In the data rows, 128 means zero.
Some points, one per row:
[132 123  69 126 154 132  86 125 115 161 100 113 145 126 161 125 138 141
 153 123 153 133 159 166]
[142 184  81 135 134 172 122 126 129 156 131 119  98 152 137  85  89 140
 139 133  82  90 128 153]
[142  78 148 127 164  74  82 125  94 110 115 125 180 126 163 142 141 137
 146 154 179 163 172 144]
[128  73 203 119 128  69 120 130 127  73 144 141 158 147 115 152 131 103
 124 150 155 188 145 107]
[115 127  48 124 133 160 120 127 109 184  87 119 120  92 132 148 177 142
 137  77 156 133 127 156]
[126 100 148 120 124 113 127 126 129 107 136 136 132 144 111 141 133 104
 130 134 135 134 135 119]
[127 124 150 129 134 108 132 131 117 115 137 127 137 117 141 131 125 141
 124 140 135 137 129 122]
[129 136 130 130 118 127 136 127 167 117 140 127 115 156 110 112 109 113
 130 135 103 131 127 123]
[123 105 144 126 116 120 120 127 128 106 136 135 131 156 107 139 126  97
 130 124 127 139 136 127]
[159  65 159 131 174  58  52 133  83  93 114 115 207 129 194 135 134 143
 163 182 195 215 205 155]
[113 194  85 129  89 190 174 128 196 159 142 135  54 152  79 106 109 111
 107  92  55  83  81 121]
[123 154  58 126 135 154 128 130 177 182  98 113 113  98 138 127 151 145
 132  98 131 137 114 149]
[131 156  65 129 130 167 114 126 118 158 114 119 111 141 127 116 126 129
 140 107 112  86 137 152]
[123 135  51 129 123 160 112 125 157 170 111 119 110 140 115 129 143 114
 144  97 113 112 133 153]
[115 105 203 122 107  98 163 131 148  83 154 146 132 118 105 149 134 117
 109 136 137 152 103  93]
[120 142 211 134 112  91 174 133 178  87 156 137 128 113 116 117 108 136
 101 151 114 137  90  85]
[127 179 115 129 108 162 168 124 177 154 143 128  82 130 101 104 110 128
 110 120  76 114  88 113]
[115 125 155 125 115  98 156 131 185 116 136 138 120 114 112 139 140 123
 118 119 132 135 108 104]
[147  90  50 130 137 150  54 123  76 128 122 122 129 227 115 122 113  67
 173 123 106  76 199 182]
[126 138 137 125 117 132 141 126 147 126 137 132 117 141 118 120 122 120
 122 125 111 122 113 121]
[150 184 131 139 146 123 120 127 169 137 135 111 126 124 164  76  79 168
 136 168  96 170 127 136]
[114 113 159 122 114 130 156 130  93 114 140 144 126 121 108 147 139 114
 115 124 136 104 109 104]
[128 176 203 129 145 111 190 130 148 134 129 124 141  22 174 115 133 213
  96 149 151 137  73  89]
[129 177 112 134 117 145 152 128 177 143 141 123  96 130 124 104 105 136
 119 123  86 115 103 124]
[136 151 158 132 125 131 137 128  99 118 143 129 118 138 126 106  95 132
 121 148 102  88 119 113]
[146  98  85 132 162 119  74 132 103 147  94 113 160 120 171 134 140 144
 155 135 164 141 174 167]
[122 156 178 133 112 122 173 128 161 114 154 138 113 116 114 111 107 140
 109 140 102 131  96  97]
[110  77  88 121 130 119 121 129 151 147  92 133 138 106 116 181 193 109
 136  77 183 135 139 134]
[146   0 255 126 171   0  79 139  30   0 150 142 255 127 175 167 136 128
 136 226 237 198 201  90]
[123  41 217 128 127  64 116 134  91  52 155 150 169 155 110 162 136  89
 124 158 164 167 159  99]
[ 92 119 174 121  90 153 190 127  78  98 148 155  92 133  61 154 146  84
  91  99 109  77  79  76]
[191 100   0 126 243 146   0 122  27 255   0  59 218  82 255 126 182 205
 238 109 242 170 255 255]
[ 98 130 200 126  64 132 199 126 165  74 182 162  78 191  32 134 104  57
  90 114  68  72  80  68]
[132  92 132 131 144 101  89 127 110 113 124 127 161 147 136 145 134 117
 143 140 156 167 166 143]
[135 102 255 127 136  68 146 131  54  64 155 140 180  94 156 127 114 162
 112 189 164 150 126  84]
[123 129 122 126 115 145 135 129 128 116 141 133 104 155  98 134 122  99
 123 119 106 107 124 128]
[117  74  65 120 134 129  98 127 106 149  96 126 142 130 118 169 181 101
 144  81 176 122 150 151]
[106 150 131 126 102 145 179 127 188 142 128 137 101 108 102 137 136 130
 107  99 111 126  85 108]
[125 167 178 131 114 123 171 126 161 110 153 133 105 123 115 106 100 138
 103 142  95 135  91  97]
[115 154 101 128 113 140 152 127 195 148 123 127  98 125 108 133 142 122
 118  94 109 130  99 121]
[120 117 141 127 124 117 134 127 128 121 131 139 135 129 121 141 140 120
 122 127 137 133 129 120]
[147  79 131 131 164  98  64 127  43 113 117 123 177 148 166 137 123 127
 155 158 166 163 191 161]
[144 137 146 132 128 119 122 123 136 106 147 127 128 157 127 106  96 120
 131 147 100 111 144 130]
[130  96  38 126 147 138  67 129 121 167  88 120 143 143 147 151 165 120
 162  98 162 119 172 179]
[109  87 124 120 104 116 130 126 138 104 137 145 121 168  80 160 148  74
 128 102 131 138 137 119]
[116 150  84 129 117 153 144 127 178 155 121 131 102 122 112 137 145 119
 120  92 115 127 112 132]
[127 126  54 121 137 148 103 124 131 166 103 119 124 137 124 134 146 119
 148  98 137 122 144 159]
[153 199 179 139 151 133 156 129 123 142 135 111 136  59 197  81  83 218
 115 178 115 134  93 115]
[148 165  59 128 141 168 103 127 126 164 114 107 117 144 149  95 105 149
 149 129 103 114 143 164]
[148 121 112 125 137 123  94 127 135 132 126 125 134 163 134 116 111 122
 145 139 117 136 155 152]
Then 16 other points, each followed by its number:
[143 125 130 133 147 109 105 128 118 134 122 116 154 110 174 116 124 154
 141 145 151 137 143 143] 0
[ 90 167 157 122  72 153 216 128 195 119 161 153  68 132  55 136 127  99
  82  89  75  78  53  80] 1
[146 116  86 133 158 112  79 126 108 148  99 112 163 118 172 127 132 146
 160 143 164 160 174 164] 2
[122 199 114 134 108 166 186 124 178 159 137 123  80  99 116 102 112 150
 107 107  79 119  72 107] 3
[118 155 118 128 112 155 156 128 133 144 136 126  97 130 110 120 124 128
 114 114  92 103 100 121] 4
[120  94 185 128 121  98 137 132 130  84 144 145 140 138 113 141 132 112
 122 143 134 136 126 109] 5
[115 139  93 126 110 148 144 129 164 148 134 126 101 142  98 134 138 107
 125 100 105 129 114 127] 6
[113  83 135 122 117 122 133 131 128 115 127 139 132 130 105 166 166  99
 120 107 157 135 131 112] 7
[120 183  32 126 109 192 142 124 174 190 112 123  71 138  99 115 133 118
 125  80  80  99  98 154] 8
[149  89  76 125 184 114  52 130  28 157  76 107 192  86 206 141 163 173
 170 139 206 161 186 179] 9
[126 141 173 130 138 111 149 130  97 128 127 129 150  63 160 127 143 171
 111 138 158 133 110 102] 10
[152  97  98 129 161 101  63 128 101 136 102 113 167 139 174 122 128 139
 160 147 160 179 179 167] 11
[148 142 119 133 149 127 100 130  93 137 122 115 146 128 166 104 108 153
 147 153 133 127 156 146] 12
[ 92 114 135 123  92 147 176 129 141 113 143 153  96 138  65 157 153  88
 105  88 113  95  91  97] 13
[ 92 144 254 127  66 128 229 128 161  57 196 164  77 149  43 127 102  85
  70 127  69 111  54  45] 14
[143 132  21 128 166 136  76 127 153 189  77 104 147  99 180 132 157 159
 157 106 163 152 161 186] 15
Which of these numbered points is nearest to each point below, ignoring the direction in which the first points spread most? Its number follows each.
[138 172  83 132 139 154 127 129 151 169 115 111 115 112 153 102 119 156
 133 126 116 129 122 147] > 3
[128 118 100 127 146 115 100 129 118 149 103 117 147 106 156 136 151 145
 139 127 161 151 147 152] > 2
[106  32 129 116 114  91 109 127 108  96 117 151 148 153  88 192 182  69
 133  90 182 141 150 125] > 7
[104 185 205 128  72 155 222 123 195  94 190 158  60 154  48 105  83  99
  82 126  39 105  48  64] > 11
[118 151 117 125 105 172 155 128 107 132 144 134  91 142  89 121 122 107
 118 113  94 100 103 115] > 4
[113 106 247 133  94  91 177 134 130  49 181 157 124 149  80 136 106  94
  93 151 106 157  99  69] > 14
[120 132 110 124 136 151 147 127  86 158 106 121 130  67 144 145 164 160
 120 103 159 101 107 120] > 9
[122 156 156 127 132 134 163 130 113 138 124 124 133  61 147 126 137 172
 107 130 145 130  89 104] > 10
[ 97  73  76 113 117 135 136 128 117 153  99 143 126 105  99 191 205 100
 126  57 179 115 124 131] > 13
[143 155 141 133 132 132 122 128 126 120 140 122 125 137 140 101  92 140
 135 157  99 113 132 130] > 12
[132 112  96 126 145 137 103 128  96 145 109 121 148 121 146 136 144 131
 140 124 150 118 151 150] > 4
[130 127 166 128 138  95 131 128 140 119 130 127 142 102 149 127 128 153
 119 146 143 154 127 115] > 0
[130 117 155 130 151 109 114 126  93 124 114 120 163  88 167 136 142 166
 131 145 167 166 140 126] > 10
[139 121 106 132 133 137 104 127  83 136 123 119 134 134 134 125 127 126
 137 134 130 143 147 145] > 4
[158 134 108 132 160 126  74 124  86 133 119 109 154 146 178  96 102 147
 156 164 135 122 173 160] > 12
[144  90   0 129 177 121  45 128 127 206  52 102 167  95 185 149 186 147
 177  89 201 166 186 205] > 15
[168 128  70 131 178 122  39 127  68 151  98 101 168 143 204  99 105 161
 182 169 156 148 202 192] > 12
[100 218 152 131  85 176 225 130 205 143 162 136  54 104  77  99 106 140
  86 104  55  91  36  77] > 3
[118  54 113 117 132  91  97 130 132 122 108 142 161 131 120 179 181  99
 143 107 189 136 162 135] > 7
[114  74  75 120 129 131 100 129  90 143 106 136 142 130 109 174 180  99
 137  88 170 148 146 147] > 13
[165 164 144 134 159 128  94 126  93 121 131 103 147 133 185  79  72 172
 144 192 115 127 158 145] > 12
[148  92 111 128 142 122  67 127 111 115 127 120 155 184 134 124 112 103
 156 146 132 136 180 159] > 11
[112  71 255 130 101  67 180 132  56   0 205 166 155 156  80 142  97  87
  88 190 130 117 109  38] > 14
[148 118  93 129 163 134  87 134  49 161  88 109 164  91 187 134 144 168
 149 134 174 130 157 163] > 9
[167 176 138 141 163 128  97 125  92 136 129 101 145 117 197  71  72 181
 145 188 113 139 154 153] > 12
[136 116 136 127 133 117 117 132 133 118 132 128 134 148 129 126 123 121
 136 140 128 144 143 132] > 11
[126 170  66 129 134 147 124 122 203 173 107 112 111 111 141 117 133 146
 134 107 115 124 114 148] > 15
[125 180  88 125 127 167 158 126 135 173 112 118 107  79 141 112 136 163
 115 104 114  82  94 129] > 3
[100 204 102 125  83 177 208 125 247 163 143 135  52 109  74 120 132 129
  89  76  65 127  46  96] > 15
[133  74  83 122 158 111  74 129  81 148  86 112 172 100 172 160 180 145
 153 117 200 152 173 159] > 1
[153 126 168 130 152  93 108 129 126 110 133 123 162 114 176 108 101 166
 136 178 140 147 153 133] > 0
[144 147 153 136 131 127 125 130 113 116 142 123 128 135 140 100  94 136
 125 156 110 118 131 131] > 12
[127 162 178 130 118 132 164 128 129 117 151 131 118 110 122 116 109 145
 113 146 109 115  99  99] > 0
[136 118 109 126 152 101 103 129 154 148 104 117 156 105 161 126 142 149
 142 136 156 181 149 144] > 2
[165 159 134 132 161 120  95 127 115 132 133 108 147 131 176  94  81 167
 143 178 118 136 156 151] > 12
[140 200  65 133 125 179 138 122 143 174 129 114  92 126 141  88 107 152
 129 126  82  92 117 152] > 3
[132 158 124 129 124 147 136 129 143 132 135 125 115 125 122 114 116 134
 120 134 105 104 116 124] > 2
[ 96  80 143 117  98 127 154 127  89 109 134 152 119 138  68 175 177  80
 112  84 150  97 115  99] > 13
[120 120  86 124 111 148 119 126 153 134 131 130 106 174  90 135 133  89
 134 101 110 120 135 139] > 6
[108 117 255 130  86  83 195 127 140  32 202 167 118 161  65 124  88  90
  83 163  88 105  87  52] > 14
[ 82  77 167 117  81 118 191 130 160  90 147 162 106 125  43 195 186  67
  91  75 138 132  79  73] > 7
[161 116   8 128 192 123  32 127 105 199  62  87 179 102 218 124 155 176
 186 126 184 176 202 209] > 15
[107 119 111 122 116 128 145 134 146 148 115 134 128 104 110 161 167 126
 121  92 148 156 106 119] > 1
[122 108 178 129 124  96 139 131 140  95 144 139 137 132 123 131 122 126
 120 147 134 141 128 104] > 5
[144 115 255 134 122  80 139 129  91  43 181 140 152 156 133 100  70 130
 116 205 110 124 135  94] > 14
[127 147  79 129 129 151 116 128 133 160 115 118 118 125 135 122 132 135
 137 114 128 109 131 147] > 4
[110 170 165 130  78 153 193 126 194 103 180 150  67 178  55 106  89  82
  96 119  41 108  77  91] > 11
[176 171 101 139 168 130  72 131 122 155 116  96 156 126 206  71  79 179
 157 188 114 137 173 177] > 12
[150 113  97 130 154 127  68 127  98 129 121 119 146 166 154 117 109 124
 155 152 133 155 181 166] > 11
[169 115  54 127 193 127  41 130  50 172  73  94 181 100 217 120 143 177
 174 143 190 146 192 197] > 3
[ 71 123 255 128  10 118 255 128 191   0 255 202  36 244   0 138  71   0
  40 135   0  64  25   0] > 14
[ 72 255  45 130  38 255 255 125 255 202 159 145   0 120   7  98 119 102
  63  25   0  51   0  80] > 8
[207   0 255 129 255   0   0 137   0  60  81  99 255  31 255 152 150 245
 189 255 255 239 255 166] > 14
[132 159  76 128 131 129 137 125 216 164 112 119 111 110 132 125 136 147
 133 101 122 163 109 136] > 15
[153 100 108 132 162 100  68 127  91 134 112 112 173 125 181 122 122 148
 151 155 165 143 181 166] > 0
[102 147 111 121 112 164 182 130 110 161 111 129 106  63 116 150 170 145
 101  78 136 105  78 104] > 9
[143 146 120 129 134 145 112 126  88 126 128 122 132 146 138 105 100 136
 138 150 114 100 143 142] > 12
[141  96 111 126 143 128  91 133  40 127 112 118 151 133 151 135 132 124
 147 142 144 104 163 152] > 4
[ 83 185 231 124  64 164 255 125 176  90 188 159  59 108  46 127 113 114
  58 112  60  96  15  33] > 10
[124 134 158 129 109 118 150 129 190 101 153 140 107 169  88 122 106  98
 117 132  92 143 114 106] > 11
[ 77 255  27 125  52 252 255 121 255 221 136 137   0 118  20 113 139 113
  73  19   6  70   0  95] > 8
[ 86 178  46 125  78 203 196 122 190 183 127 140  38 138  42 146 157  88
 102  29  70  89  49 113] > 8
[132 160 172 130 123 146 153 127  85 110 146 128 120 127 130 107  92 140
 116 155  99 101 109 108] > 12
[130  99 168 124 130  96 114 127 135  89 143 136 146 154 123 133 116 111
 133 152 134 158 153 127] > 5
[123 119 134 125 114 132 129 125 136 113 142 138 117 159 105 129 115  97
 126 124 106 132 126 129] > 11
